One turn sends every row of this set to another row. A few are shown first. Where does it send the rows asked after them?
lusuv: 9	26	12	-8	27	29	20	9	-10	29	4	-10	-10	-46	-5	2
vog: 20	41	7	-5	18	38	-12	12	-1	34	9	-1	-15	0	4	2
dimi: 29	7	15	-5	44	24	20	-3	-19	8	15	20	-16	-15	-15	19
sibul: 26	37	2	-4	32	28	10	11	6	21	-9	-14	13	-19	-20	18
ramot: 11	34	0	-19	30	30	-22	-4	-19	27	-4	-3	-14	-9	-4	13
Vodu: 21	10	13	-8	52	31	13	0	2	-7	10	8	8	-9	0	18
sefup: 17	34	11	-1	14	36	-4	1	-12	34	2	-5	-21	1	6	7
Beze: 15	33	-5	-20	32	36	-22	1	-15	21	-4	4	-8	-6	-12	16
gibel: 13	16	16	-3	39	26	10	5	4	-5	15	13	11	-3	8	3
dete: 17	13	9	2	43	22	13	0	9	-6	12	19	3	-7	4	8
ros: 27	8	10	1	43	22	19	3	-17	5	19	26	-9	-17	-7	16
Tifov: 11	26	-5	-19	27	38	-16	3	-14	31	-1	2	-28	-14	-11	11
taz: 19	18	12	1	6	26	-4	24	3	4	29	-1	1	-25	-6	16
gefod: 28	10	3	0	9	35	-2	22	-7	0	17	-6	-2	-32	-2	8
Napom: 10	33	8	-5	23	24	15	14	9	25	-1	-6	6	-15	-26	27
veka: 22	6	21	1	40	17	26	9	-16	6	23	11	-9	-12	-8	8
gok: 30	18	11	-9	31	31	-5	-5	12	3	19	-3	-22	-37	-17	27
dav: 42	23	8	-3	33	25	-7	-1	10	0	14	-10	-19	-33	-16	8
zagi: 4	33	20	-15	34	32	15	5	-1	33	11	-2	-5	-44	-3	18
fuf: 14	34	15	0	15	38	1	4	-9	35	10	0	-28	-5	5	-3

dav moves to -> Napom
dimi moves to -> Beze
Where do these go?
sefup moves to -> ros
sibul moves to -> taz
Vodu moves to -> vog

One turn sends every row of this set to another row. A few are shown first. Where does it send the rows asked after them?
nezi: -6	-8	-15	0	10	19	3	-11	-6	11	13	6	9	-3	3	-26	3	-5	3	3	-3	-5	-6	-31	11	-11	-11	0	7	9	15	3	-32	10	18	3	2	-20	-4	4	-5	-8	-7	20	-2	0	-15	-17	-8	20
suf: -7	7	-7	-20	-15	-3	8	-23	15	-6	-1	1	21	14	10	10	-10	-1	26	-20	-5	-5	-7	15	8	8	-7	18	-2	5	-5	-1	7	-11	-11	1	13	-9	-7	-6	0	-2	10	15	-25	8	-19	5	15	-14
Tega: -6	3	19	-2	-23	9	26	-9	10	-5	17	-10	11	-15	13	-20	1	2	-9	-2	-19	-1	12	-13	18	6	7	5	-9	-9	-3	3	-6	-10	-15	-7	9	4	-8	-2	15	2	8	-30	-9	7	-30	-6	-6	18
karo: -8	12	-13	-5	-1	18	15	-19	9	23	13	1	-7	13	11	-10	-6	3	7	2	-23	-26	-3	-10	11	11	4	2	4	-3	9	10	-17	6	19	6	8	3	-7	4	8	-23	-10	15	2	15	-32	3	-5	31
kosi: -9	-5	2	19	-10	4	11	-15	9	-10	0	-5	-13	10	8	11	-12	3	2	-4	20	14	-2	9	0	0	-9	-4	7	0	1	12	-20	8	-14	-5	5	0	1	-14	20	-2	-24	-11	-6	10	5	-7	28	11
Vute: -2	8	22	3	-4	-2	3	-12	11	-22	-13	-1	-2	16	-6	8	-10	13	13	4	1	7	-9	5	11	14	-6	18	25	-5	-1	6	1	-5	11	-7	18	2	-1	-4	16	-8	13	8	-1	-9	2	11	-8	33
rigip: -9	-1	0	4	11	-1	2	-11	2	2	0	9	-21	8	2	-13	-9	10	-5	-6	10	17	-10	-5	8	15	-3	-15	-2	-1	9	-4	-9	-1	-2	7	22	13	11	-13	7	9	-14	-12	-21	0	10	-25	14	9
pag: -7	-8	20	8	-3	1	8	-10	14	-5	9	4	-2	6	7	-14	-7	3	11	8	33	18	-2	-18	5	4	4	2	2	2	5	-3	-3	0	25	9	10	3	-8	0	7	-8	24	22	-3	-6	-1	-12	-11	5
semu: -7	-5	10	-6	-12	3	6	-8	10	6	7	5	-17	23	-2	7	-12	2	3	2	-2	-29	-11	11	22	5	-45	4	-7	-10	4	2	-8	1	-11	4	9	0	-10	-11	-2	-14	7	-11	-13	-1	-4	-6	-32	21
dinub: 1	-6	-13	9	-10	20	5	-5	0	-17	5	1	-3	1	9	-4	3	-9	9	-7	-9	-8	-9	-6	2	-13	-30	-1	-13	3	6	37	-18	20	6	12	12	0	-12	0	30	-2	-8	-2	-15	-10	8	15	-14	-12
Katur: -28	-18	0	-10	6	-5	14	-7	-6	-8	-18	11	13	8	-9	10	-12	-18	15	-2	4	-17	11	-8	20	5	-27	-18	7	9	7	-10	-9	12	-1	-4	5	-6	-14	5	8	-19	4	-5	-14	-8	5	9	-14	17
Zanin: -6	-24	-10	-15	-8	7	3	-13	-11	-3	-6	21	1	12	-4	-26	4	-21	15	1	-3	3	7	-5	11	1	-4	9	-24	-13	-4	-13	9	8	-3	4	7	-2	-8	-10	1	-11	6	-12	16	-14	-3	-14	13	-12
Mozif: -12	-7	14	-1	-8	13	11	-14	1	-14	3	3	27	15	-12	-36	5	4	2	0	-21	11	-8	-14	8	5	17	1	-12	-7	7	10	4	4	-13	-7	5	4	-11	5	3	-12	-18	-22	-11	6	-2	-10	-10	20
nof: -2	-3	12	-15	-4	-8	15	-8	10	5	9	-2	1	9	13	15	-4	5	19	3	19	3	-3	-15	15	18	17	3	9	-8	-5	-7	-10	5	7	-3	7	13	-4	6	-4	-27	6	16	0	-7	3	9	-5	30
lilep: -3	1	-4	5	-8	6	9	-10	11	8	7	15	-4	1	3	-7	2	8	5	-4	-10	-10	-2	3	14	-7	-18	-1	1	-9	7	-11	31	3	14	1	1	2	1	-18	33	-10	7	-30	1	0	-22	3	22	-3
guvon: 5	-5	-13	-1	-26	25	10	-9	4	10	2	16	22	14	20	-11	-15	3	0	-8	3	2	2	12	-1	-2	-6	4	-11	21	1	18	4	-1	4	0	1	-11	-15	-13	15	-17	8	26	5	5	-16	-3	-9	-5
tos: 9	5	-5	23	-17	16	16	-9	2	3	13	-6	-2	3	12	-29	2	-6	4	-13	-11	-14	2	-10	18	-18	-23	-6	-3	16	13	15	-10	9	7	10	20	-9	-3	-15	8	-10	-11	27	2	10	-12	10	-7	14
datot: -22	-3	-8	-22	11	7	5	-15	1	-13	-14	9	14	10	-6	-15	-6	-29	9	18	-16	-10	-14	-11	14	15	-18	-8	-5	-6	8	18	-6	12	0	-7	19	-8	-9	5	21	-1	3	7	-26	-4	-5	16	-7	3
lizo: -7	-19	-7	-11	-14	-9	15	-3	26	10	17	14	10	1	-5	6	2	0	14	-15	-17	-16	3	-1	15	0	-5	7	-6	-15	12	-13	-3	12	-16	2	-10	-1	12	-11	28	-13	5	-24	15	-1	-2	2	8	10
vuki: -2	-8	-4	-6	7	1	15	-9	0	2	14	25	22	-1	3	-6	4	-1	18	-7	0	-9	-8	-7	19	-3	-5	14	-3	-20	-13	-9	-9	8	-16	-2	-9	-8	-6	-11	-8	-7	-14	-26	8	-3	-4	-3	21	-11
Tov: 7	0	-13	-6	-10	10	32	-18	6	-12	7	17	-4	13	14	0	-12	-8	2	1	14	-19	22	0	18	13	-17	-28	-10	-1	-6	2	-4	2	13	16	11	19	-14	-5	4	-20	17	-2	-20	-4	-5	-5	-5	6
paba: -22	-14	7	8	-3	7	10	-29	15	-5	-5	6	19	-5	-1	1	-6	14	16	-2	16	-29	-1	-7	9	13	-22	-19	-2	-19	4	15	-13	9	12	15	-8	-3	-19	-12	11	-6	5	-9	-15	9	-14	-25	-10	2
deti: -20	-14	5	-4	-1	5	12	-20	-1	0	3	-15	-21	2	8	-8	-14	-7	2	-1	16	-1	-10	14	18	15	18	-14	-10	3	12	-10	-17	-1	-8	6	15	1	-2	-8	10	-5	-11	-21	2	8	9	3	19	19
Zof: -3	-7	9	-27	-15	10	9	-8	9	10	4	-12	-1	-7	16	4	-3	-11	6	1	-18	-29	-11	10	21	4	-35	3	-15	-22	11	22	-17	2	-19	1	12	6	-10	-4	18	1	-6	8	-17	-7	-10	4	-11	2
febev: -2	-4	10	-6	-21	4	2	-8	-12	23	4	-7	38	-32	8	-7	-8	9	6	4	-20	-24	-7	-4	9	1	-7	-1	-1	1	4	4	-6	12	19	-1	14	-4	-8	-18	9	-14	6	13	-11	10	-6	-1	13	-3
gur: -9	-5	15	-3	-10	6	12	-14	14	11	2	2	14	-10	4	-23	-10	5	8	-2	-37	-25	6	-6	6	3	-31	-1	2	-1	5	1	-24	3	-2	7	8	-2	4	-2	-2	-7	-22	34	-1	4	-3	-4	3	10
nager: 4	-2	-14	-5	6	19	18	-16	12	-1	13	-1	-5	19	18	8	8	-16	-10	7	-11	-17	-12	2	26	8	-5	-23	-10	-15	12	17	-9	2	18	7	6	10	-6	7	15	-26	1	0	-22	-1	-12	19	-1	0
Did: -8	-3	3	17	-4	10	-10	-12	-8	16	1	2	15	17	3	6	-8	1	-2	-10	-34	-16	-18	22	12	4	6	13	2	0	18	1	-8	-2	12	4	6	-6	-9	0	1	-36	1	6	0	12	-9	3	-11	9
sulif: -8	-6	-14	-19	-12	3	7	-15	8	-4	10	3	31	10	-13	20	0	7	17	-5	-17	3	-15	0	-4	3	7	5	-8	-7	-4	-1	-14	10	34	-2	18	-1	-7	-5	6	-6	18	2	-19	2	1	4	13	-10
mapet: 2	-2	-26	-3	-10	-7	-13	-6	-9	14	3	15	11	-8	18	10	-8	-6	-5	-11	-20	-2	6	-30	9	5	-2	10	4	17	2	-9	-19	8	-1	-1	5	-6	6	0	2	-21	12	12	-12	-11	-10	-6	-8	8
Pof: -8	-11	-3	-11	-6	2	-23	-12	8	7	9	-4	12	12	-2	-8	-5	-2	27	-26	-5	-1	-28	4	-4	-2	-5	12	-17	10	18	-15	3	6	14	13	10	-15	-11	-10	6	-6	2	-3	-20	6	0	5	-11	-9
Buzov: 10	4	-5	6	-15	12	1	-7	3	-10	13	15	20	6	8	-25	-20	-8	0	14	-24	-9	-21	-10	12	25	-8	15	-1	5	-14	3	-18	-2	3	3	18	-26	7	-13	-2	-14	10	0	-7	15	-11	6	-9	-11
Gepi: 3	-13	8	14	-22	7	4	-12	2	-9	10	-17	-2	8	7	-6	20	0	-22	6	-24	8	3	-18	12	-8	-5	-3	-5	-7	0	1	5	1	-4	-10	6	8	0	7	1	-24	0	-24	-10	-1	-10	-6	6	27
fipoz: 16	-7	-6	-13	-22	5	-4	-6	-3	-6	6	-6	9	5	6	18	-7	-5	9	-19	-15	10	-7	3	13	-6	-24	6	-2	3	2	-21	-8	-7	16	-3	17	-11	4	-15	4	-6	-5	1	-24	-18	-8	9	5	-19
nadav: -22	-11	-7	3	18	2	-5	-23	10	7	2	5	5	-5	17	0	14	-11	4	-8	4	-14	-13	-24	16	3	-16	-7	-12	-14	13	24	-21	10	-3	17	-5	-4	-8	5	6	-6	-1	8	-27	1	-13	-14	-10	-15
Kamu: 1	4	-7	2	-1	15	11	-14	-5	-14	-13	3	4	11	-3	-21	-5	-18	5	12	-35	-13	15	-8	4	13	-14	7	13	2	-8	13	-28	1	13	1	25	-9	-3	0	7	-9	0	20	5	9	-20	5	5	16
feb: 13	-5	34	16	-15	1	9	-10	14	-8	9	-13	5	-13	9	-7	-9	13	22	-12	21	-2	0	-6	10	5	4	-1	8	-1	7	-2	-10	3	20	17	6	3	-3	-17	20	-10	-7	2	-1	-2	5	15	-9	7
foneb: -17	-10	3	-5	-3	-11	19	0	1	8	0	-8	-16	0	6	2	-16	9	9	7	8	-7	-1	3	2	2	4	7	-13	-1	-7	13	-16	5	-13	5	27	16	-4	-6	-1	17	-6	-6	-7	8	16	-12	22	12
bera: 7	-15	-15	-12	-28	8	0	-11	11	-1	25	-16	2	12	9	11	3	-8	20	-10	1	-1	-20	-6	16	13	6	11	-8	-8	3	-3	-13	-1	14	9	14	-23	4	-7	8	-13	24	-6	-12	14	-21	-9	-3	-15
namut: -16	-4	23	0	-21	16	21	-4	-11	-3	7	0	12	1	-3	-17	9	0	-6	5	-15	16	20	-9	-8	-15	-5	6	-12	4	-7	6	-4	8	6	-10	8	18	-20	11	17	-18	-7	-20	-9	0	-4	-3	1	2
Deza: 10	-12	-8	7	-11	11	5	-5	-14	-26	4	-1	0	-1	-1	-5	-9	1	22	6	3	-32	-9	-14	13	2	-24	-1	0	-5	-11	17	-17	22	10	17	17	-7	-14	-7	0	-13	-2	-29	-13	-1	13	1	-13	11
vifi: -14	-1	-10	19	-12	-1	16	-10	-5	-11	11	20	-4	18	-12	-8	3	-2	7	-2	-16	-4	-4	5	18	-18	-11	23	-13	-15	3	6	14	10	2	1	22	1	-5	-10	9	-1	23	-17	8	-6	-5	-11	10	-7
til: -16	-13	14	0	-7	-4	11	1	16	7	0	1	7	11	13	-17	14	4	-1	-11	-9	8	12	-26	0	1	-5	6	-9	6	-14	8	7	-4	-26	-2	-4	5	-5	8	2	-11	-12	-15	-8	15	-18	-5	-12	10
Vif: 6	1	33	-3	-14	-1	-2	-18	3	-19	-2	-2	-2	-5	6	-14	-19	14	20	3	4	-2	-10	-6	11	17	-8	23	2	-14	-8	-3	-14	-8	0	12	15	6	-2	-9	-10	-3	-10	12	-7	-19	11	-5	-9	7
Rokin: -18	-6	8	-9	-12	0	19	-8	9	0	6	2	-18	15	-19	-6	-16	-2	-3	19	11	12	-6	3	8	14	-3	1	0	1	6	4	-26	4	-1	-5	22	0	11	-14	33	5	-1	-13	-6	12	8	-12	7	8

Pof moves to -> suf
Vute moves to -> pag
Where do these go?
febev moves to -> Did
til moves to -> Tega
Zanin moves to -> vuki
nadav moves to -> Zof
paba moves to -> semu
rigip moves to -> foneb
karo moves to -> tos

One turn sends every row of this set to another row. A few are shown first. Where does it send the rows asked after them?
dud: -23	-10	7	0	14	8	20	16	5	-18	8	3	-32
gonid: -7	-15	-2	6	20	16	26	10	-26	0	3	-18	-5
tudep: -20	20	15	2	2	17	36	5	-22	-5	-11	-6	-22
Vik: -4	-15	7	15	12	-14	30	10	-11	-6	-4	19	-12
zadab: -2	4	12	21	11	9	1	-3	-14	-12	-19	2	-4
fud: -4	-28	26	4	-21	18	33	4	-8	-4	-12	1	-28
Rivil: -12	-8	9	9	13	4	50	-8	-12	11	6	8	-22
nesuz: -5	-17	11	11	4	30	38	14	-6	11	-5	13	-32
Lib: -13	-13	15	1	-9	8	17	21	2	13	-17	-11	-12
gosun: -10	6	15	13	6	12	3	-2	-21	-12	-22	4	-3
Tosez: -24	-21	17	10	11	3	26	-15	-3	-7	2	-14	3
Poku: -21	-16	-6	-4	3	25	14	-15	-16	-9	-8	7	-30
Vepe: 2	3	-12	-7	5	9	23	-7	4	-10	-13	3	-10
bere: -1	-5	27	-4	-13	26	20	5	-19	-9	12	-7	-19
govuk: 15	-4	21	3	4	19	44	13	3	-12	-12	3	-21
tamum: -10	-7	21	-4	11	11	10	-2	3	-11	-17	-21	-39
netu: 8	-16	11	12	14	-3	38	14	-14	-7	-28	-8	-21
Nok: 0	-7	19	2	4	10	10	-3	1	-5	-17	-23	-39
megon: -28	-20	-2	3	-3	25	20	-13	-17	-12	-4	7	-30
sev: -23	-22	19	-2	6	1	21	-12	-2	-2	-1	-14	0
mav: -15	-18	17	27	23	7	24	-11	1	-12	1	11	-23
daf: -23	-12	24	19	0	25	45	-10	-18	-9	-6	8	-20
gilo: 14	-17	16	24	21	0	16	-6	-17	1	-5	-8	-17
Vok: -3	-5	29	-5	-1	29	15	6	-21	-8	13	-9	-12
vigon: 24	-9	14	4	-7	5	22	-9	-11	-10	-14	1	-29

dud moves to -> tudep
gosun moves to -> sev
daf moves to -> fud
Where do these go?
Nok moves to -> zadab
govuk moves to -> netu

One turn sends every row of this set to another row. A few are shown first. Where does it send the rows asked after them?
mal: 6	-16	-13	0	10	-5	1	10	-49	-7	-9	-11	0	0	-4
Kal: -1	-22	-15	1	6	-2	-5	5	-24	-17	-1	7	12	5	-18
zigem: 18	-7	1	0	-6	-13	-20	-14	-13	14	3	-17	4	-10	4
Ruvo: 21	-1	-11	23	-28	-18	16	6	-7	3	-4	-18	0	-6	3
Filev: 0	0	-22	17	-6	2	-11	-3	-26	-14	-16	-17	-13	0	1
kose: 2	-15	-2	12	3	-34	10	-11	-22	2	0	-20	15	10	-11
tur: 0	11	-20	13	13	-15	12	-14	-9	-9	17	-13	0	-11	-9
mamo: 28	-4	-17	8	-1	-34	-10	7	-14	-15	-25	-4	-2	5	2
Medaf: 2	1	-21	-2	12	-5	7	2	-2	13	3	9	9	-16	-15
leto: 9	5	-21	9	-3	-8	0	10	-31	-26	11	-5	-12	15	-6
Der: 46	1	-8	7	-4	-3	-4	4	-30	1	9	2	12	-5	1
pab: 8	4	-9	-1	-16	-19	11	3	-27	-7	-17	-23	18	13	-7
zar: 2	-6	8	14	-12	-24	-2	7	-33	-11	-13	7	-3	4	-9
vam: 24	-7	-7	22	5	-6	6	14	-20	6	15	8	20	-19	-2
kaz: 22	-4	-2	23	3	-12	-2	14	-23	10	17	10	17	-16	-4
moni: 16	-3	-12	13	17	-29	-2	16	0	-11	-4	-18	0	-1	-12
kom: -2	-27	-28	4	0	-7	-1	-5	-10	-1	-2	-5	-15	7	-13
pegiz: 15	0	-19	-19	-4	-9	14	-8	-13	7	-7	9	8	4	12
badok: 2	-5	-17	22	-3	-16	-15	-7	-33	-4	-6	6	-17	2	-21
deluf: 27	-3	-23	2	-5	-14	-16	-12	-5	5	11	-5	22	7	7
doku: 34	2	-20	19	-5	-10	11	0	-26	16	0	20	3	-11	-6
tope: 0	-7	-27	9	-10	-34	12	5	-36	11	-8	-20	-1	9	0
num: 47	1	-11	13	-8	-5	-1	6	-26	-1	13	-1	8	-8	2
zoso: 32	8	-21	15	-1	-9	12	6	-29	16	5	20	1	-7	-7
fuli: 17	21	-33	10	-4	-12	4	-11	-10	7	0	9	15	7	9
Lafos: -6	17	-11	14	2	-18	7	5	-14	12	13	-5	-1	-10	17
mek: 12	-6	-7	2	4	-19	14	7	-26	-5	10	-7	-19	11	-22
Pef: 16	-3	-22	7	-4	-29	-2	-20	-49	2	-10	-2	-2	8	-4
fufu: 11	-1	-14	3	-29	-19	-18	-2	-6	-10	-5	-8	4	-14	-10
Ratu: -5	-10	-7	15	-6	-9	6	-3	-8	-28	0	2	-3	13	3
Lofu: 12	-4	-31	13	26	-26	6	6	-19	-6	-21	-2	2	-3	1
Duten: 16	3	-7	5	-12	-21	-14	14	-6	-12	19	-1	7	-5	17
zire: 10	1	-8	2	-21	-28	-5	18	-28	-14	14	-16	8	8	-4
Nuri: 26	8	-23	6	4	-12	-13	-23	-30	3	-8	2	-4	-6	13
Mesug: -7	-3	-13	0	9	-17	15	2	-25	3	2	-2	18	-3	-27
Nase: 19	-22	-18	24	-11	-17	11	-12	-24	10	-14	-9	10	-9	16
Luzo: 18	-10	-15	13	3	-4	31	-5	-11	3	1	-21	15	-4	2
Vepuf: 8	-14	-40	-2	-2	-19	3	-12	-28	-10	-3	7	7	-6	18
Mise: 4	9	-26	20	0	-15	-15	0	-7	17	10	-5	19	-8	2

zar moves to -> mal
Lafos moves to -> zigem
doku moves to -> vam
Where do these go?
Filev moves to -> kom
Lofu moves to -> moni
Der moves to -> zoso
Medaf moves to -> Duten
fufu moves to -> Vepuf
badok moves to -> Kal
Ruvo moves to -> Nase
Mise moves to -> deluf
tope moves to -> kose
Pef moves to -> Mesug

